Y: [ 31 -18 -43  -8  20 -11   4   5 -13 -13  -7 -27  12  20  -2 -14  -2   3
  12  -3  17  20   3  20  10  12   0 -34  -3   1 -14  -2   6   5  15   7
 -43 -21  -2   5  -3  -4  -2  12  13   4   6   7   4  -5  -7  18   6   6
  -7 -10   3  -4   7 -58   5]
C: [-10  -3   0   1 -10   5  -4  -8 -27  10   3  10  -7  -5  -2  39 -11   5
 -35  11  -6  -4 -10 -11  17  27  10  19   1  -7 -24   3  -3  21  17   4
   2 -17  -1  11  -6  11   0  -4  13  -7 -11   8  10  -4  13 -14  12   4
  -2  12  -5 -40 -11  53  -9]
B: [  8   2  -1  -7   6  12 -24  23  43   4   0   5  -1   8   3  -3   2   5
  10 -19   5   3   5  -9   2   0  -3 -13  -5   5  -3   1  -5   3 -21   5
  -6   3   0   7  -2  12   0 -10 -13   2  -8 -22 -10  -4   7  -1  -7 -28
  -5   4   0 -16  -4  41   6]
P: [ -5  28   0  -9  -6 -10  23 -15 -43  -5   2   8  -6   3  -1  -9  11   4
  24  -1   3  -3   2 -29  10   0   7   1   3  -8   1  -1   5  22  -4  -7
 -16  -8  -4   2 -17  -8  -2  -6  48  -4  -3   6 -13   5  -5   2  -7 -15
  -7   0  -2 -20 -13  -9  -1]
H: [-10  -6   2   2  -8  -6  10  16  18  -7  -6  -7  -5   5   1 -19  22  -8
   9  10  11  18   6  -8  -7 -19   7 -21   0   1  19   8  -3 -13   2  18
  -4   4  -3   0  -8  -1   0  -3 -46  -6  -4 -25   1  10  -1 -20  -3 -14
  16  -5   6  -1 -27  45  15]
U: [-14 -16  -3  -3  -8   2  15   9  21   6  -9  -9   1  -6   3  42   6   0
   9  -6   7   5   7 -24  17  -3 -17   5  -4   2 -13  -7  -6  -9 -16   5
 -41 -11  -2   5   9   5  -2   4  11   0   0 -14  -7   6  13  -3   3  -1
  -8  -5  -4 -10  10 -21   0]
E: [ 18   9  -3  -5   7   0   8   0 -14  29 -11 -13   2   6  -5   7  12  -5
 -31 -15   5   0  -2  -7   5 -17 -17 -10   3  -3  -2   4  -2   3   0  -3
  18  -6  -1 -22   1  -8   1  -8 -25   0  10  -9   1  -2   7   4   5 -16
   3   0   2  20 -17 -15  -4]
D: [  13  -25   -4   14    5    3   -2    8  -35  -11   -2  -16   -5   -3
  -11   15   14    6  -24   -4   -9    4   11   -8  -10   11   -7  -21
    5    1  -12  -13    2    2  -11    4   -2    6   -3   -7   -6    3
    0  -12    4    0   -1    8   -1    6    6    9    0  -22    0  -10
   -3    1   -5 -106  -19]
L: [ 13  22  -2   2 -11   3 -10  -4 -43  26  -8 -20  -4  11  -7 -37   5   4
 -32   8  -9   2  12   2  -3  12 -10 -25  -7   1 -31  13 -10  29 -13  -9
 -21   4  -2  -1  -9  20  -1   2  -5  -4  18 -11  -7   7 -12  20   2 -21
   5 -17   4  -9  -4  26  16]
K: [  3  -7  -2   7   3  -5 -34  11  36  -5   2  18  -7  -3   7  11  14  -8
   6  -8  -9  11  -1  -7 -22 -26 -12 -10  -3  11 -18  -3   0   3  22  -3
   4 -11  -1  17  -1  20   1  -5  -1  -6  -1   2  -6  -1   3  13  13  26
  12   1  -3   2  -8 -43   9]
G: [ -3   5 -44  -4  -2  -5 -17 -12  37 -20  10  -1  -4  -4   4   4  -1   8
  21   3   2   1  -1 -13   7 -10 -24 -11   5  -2  22 -10   0  -4  23   9
 -16  15   1 -14  17  -5  -2   2  42  -2   1  20   4   5  -4  25   2 -15
  -1 -14   5 -11  16   7 -19]
F: [-10  17  -1 -13   1 -11   7  -7 -25   0  -9  32  -2  -6  -6 -53  16  -3
   2  -1  -1   1  10  14  -4  -3  -5 -10   1   1  -9  -6  15 -21 -18 -23
 -60 -13  -5  -7 -22   7   1   9  20   3   4   4  -3 -10 -16 -13  -4   8
  -3   2  -2   3  -7  71   3]
howmany L: [4]
3
howmany K: [3]
4
howmany Y: [-43]
2
howmany K: [-8]
3
howmany Y: [-4]
2

Zezit: [-34  43  27  33 -18 -36 -34 -72]
ribe: [-26  45  18  65 -14 -77 -59 -59]
puvo: [-11  -6   5  86  -6 -39 -78 -18]
bukup: [-36 -13  29  -3 -13 -21  -8 -76]
lago: [-36  41  29  -3 -77 -21  -8  55]
Rudot: [  0  24  -9  92   3  18 -90  18]
howmany Rudot: [18]
2
howmany lago: [-8]
1
howmany puvo: [-77]
0
howmany bukup: [-76]
1

fitis: [-34  29  29  -2  29]
bapo: [-13  39  21 -50   2]
Katu: [ 15 -16   5  15 -49]
gitin: [ -32 -108  -43  -63  -10]
Tof: [  1 -15 -15 -15  27]
Sur: [ -8  -8  -8  -8 -43]
ratap: [-4 30 30 30 30]
howmany Sur: [-8]
4
howmany ratap: [31]
0
howmany fitis: [29]
3
howmany Katu: [-49]
1
howmany Tof: [-14]
0

gud: [ 90 -61   6 -99 112 -71 103  15 -16 -71  58  15  55  32 -21  59  -7  65
  46  52  69   1  70  40   2   7  32 -91  32  14 -25  -9  32  15 -29  32
 -34  13  33  50  48   5  65  49 -64 -18 -88   4]
mosi: [ 61 -43  -7 -60  81 -45  71  18 -12 -38  38  11  44   6 -19  45  -8 -56
  26  47  41   6  33  36  -7   1 -18 -69  24  -2 -13  -5 -19   4 -18  21
 -26   9  28  27  21   3  40  32 -50 -17 -62  -3]
Tebis: [ 17 -11 -10 -10  24 -10  19  11  -4  -4  -2   3  15   3 -10  16  -3 -25
   3  21   6   6  17  13  -5  -1   2 -22  10 -10   2  -3  -8  -4  -1   4
  -6   2  10   2  -3   0   8   2 -19 -10 -16  -5]
howmany gud: [32]
5
howmany Tebis: [-2]
1

los: [ 50  57 -16 -69 -48 -18  36 -25   7 -10  62 -24 -45 -32  29  46 -27   2
 -21  42  20  74  94  50 -25  46 -53  21 -24  11]
mugut: [-22 -44   7  11  -3  35  -5  31 -19 -15 -25 -23   8 -15  17   5  27   8
  27  -5  -1   0 -32 -10  17   2  17 -46   8  -7]
Genu: [ 40  89   7   1  43 -90 -13 -55  36  51  43  90   6  58 -60 -42 -48 -28
 -70  -4  -5 -52  23 -13 -28 -31 -20 104   1   9]
kuzof: [-30 -44  -3  33  13  36 -20  28  -8 -11 -26 -19  17  -1   1  -8 -12  12
  19 -20   1  -2 -44 -14  16  -9  47 -33  11 -14]
kepi: [-37 -43   4  39  21  21 -20  24  -8  -3 -34  -2  28   5  -2 -16  26   4
  26 -23  -5 -33 -59 -19  19 -22  39 -24  11  -7]
doku: [ -9   0  -5   9  18  -5 -30  -4  16   9  19   0   3  15 -24  -2  21   1
  -8 -10  15  15 -26   1 -20 -19  42  -1  13 -35]
melu: [ 63  91 -30 -75 -26 -39 -13 -44  44  13 117 -37 -55  15  -8  44   9   8
 -50  27  70 120  76  57 -71  23   8  42  -8 -69]
nav: [  4 -10   6 -10 -14  10  26   1  -9 -12 -13   1  -3 -18  17   0 -16  -3
   7  12 -19  -2  18   7  12  16 -40  -8  -4  33]
Zema: [  4  -2   8  -6 -12  -2  25  -1  -7  -1 -19   9   4 -16  12   0 -24  -2
   7  13 -18 -12  16  -2  15  12 -41   0  -7  33]
bap: [ 34  41  11 -33  36 -38  64 -22  -7   5 -13  36  -6 -17  13   4  41 -13
 -28 -36  36 -24  85  16  41  41 -36  45 -20  80]
zotez: [ 15 -51   9 -38 -48  15  67  11 -29 -29   9 -10 -15 -51  56 -51 -34   0
   8  23 -34  -2 -52   9  28 -51 -86 -23 -23  75]
howmany Genu: [-13]
2
howmany bap: [35]
0
howmany zotez: [-51]
4
howmany Zema: [-1]
2
howmany bap: [41]
4

vop: [  0  54  32 -11 -77  87  33 -15 -77  -7 -32  50 -12 -42  14  39 -32  32
 -37 -23  94 -79  -4  54 104  49 -61 -19   8 -42 -70  68 -20  29  60 -44
 -28   1 -52  -5 -52 -77 -31   8  69   8 -44 -67  50  -4  48   8  10  -6]
zas: [ -96   75   -1   63    7   22  -29  -22   -7  -12   21   29  -86   79
   45  -85   13   19   -4  -26   -1  -28  -29  -22   16    7  -43   64
  -75    9  -38 -104   54  -10   83   36  -37   -6  -44   93  -40  -42
   15  -19  -50   49   54   53    8   43   -7   -8   14   11]
rubo: [ -97    7  -66   -4   -5   60  -85    2 -113    8  -62  -33  -36  -21
   -1   -4  -15  -34   28   50  -13   52   50   46   11   31  -97  -41
  -51  -42   42   10 -101    9   25   -4   31   32  -97    8  -14  -81
  -67  -97   17   58  -85  -85   28   29  -56  -77    2   61]
howmany rubo: [-4]
3
howmany vop: [8]
4
howmany zas: [-8]
1
howmany vop: [-77]
3
howmany zas: [16]
1
howmany rubo: [-96]
0
howmany vop: [69]
1

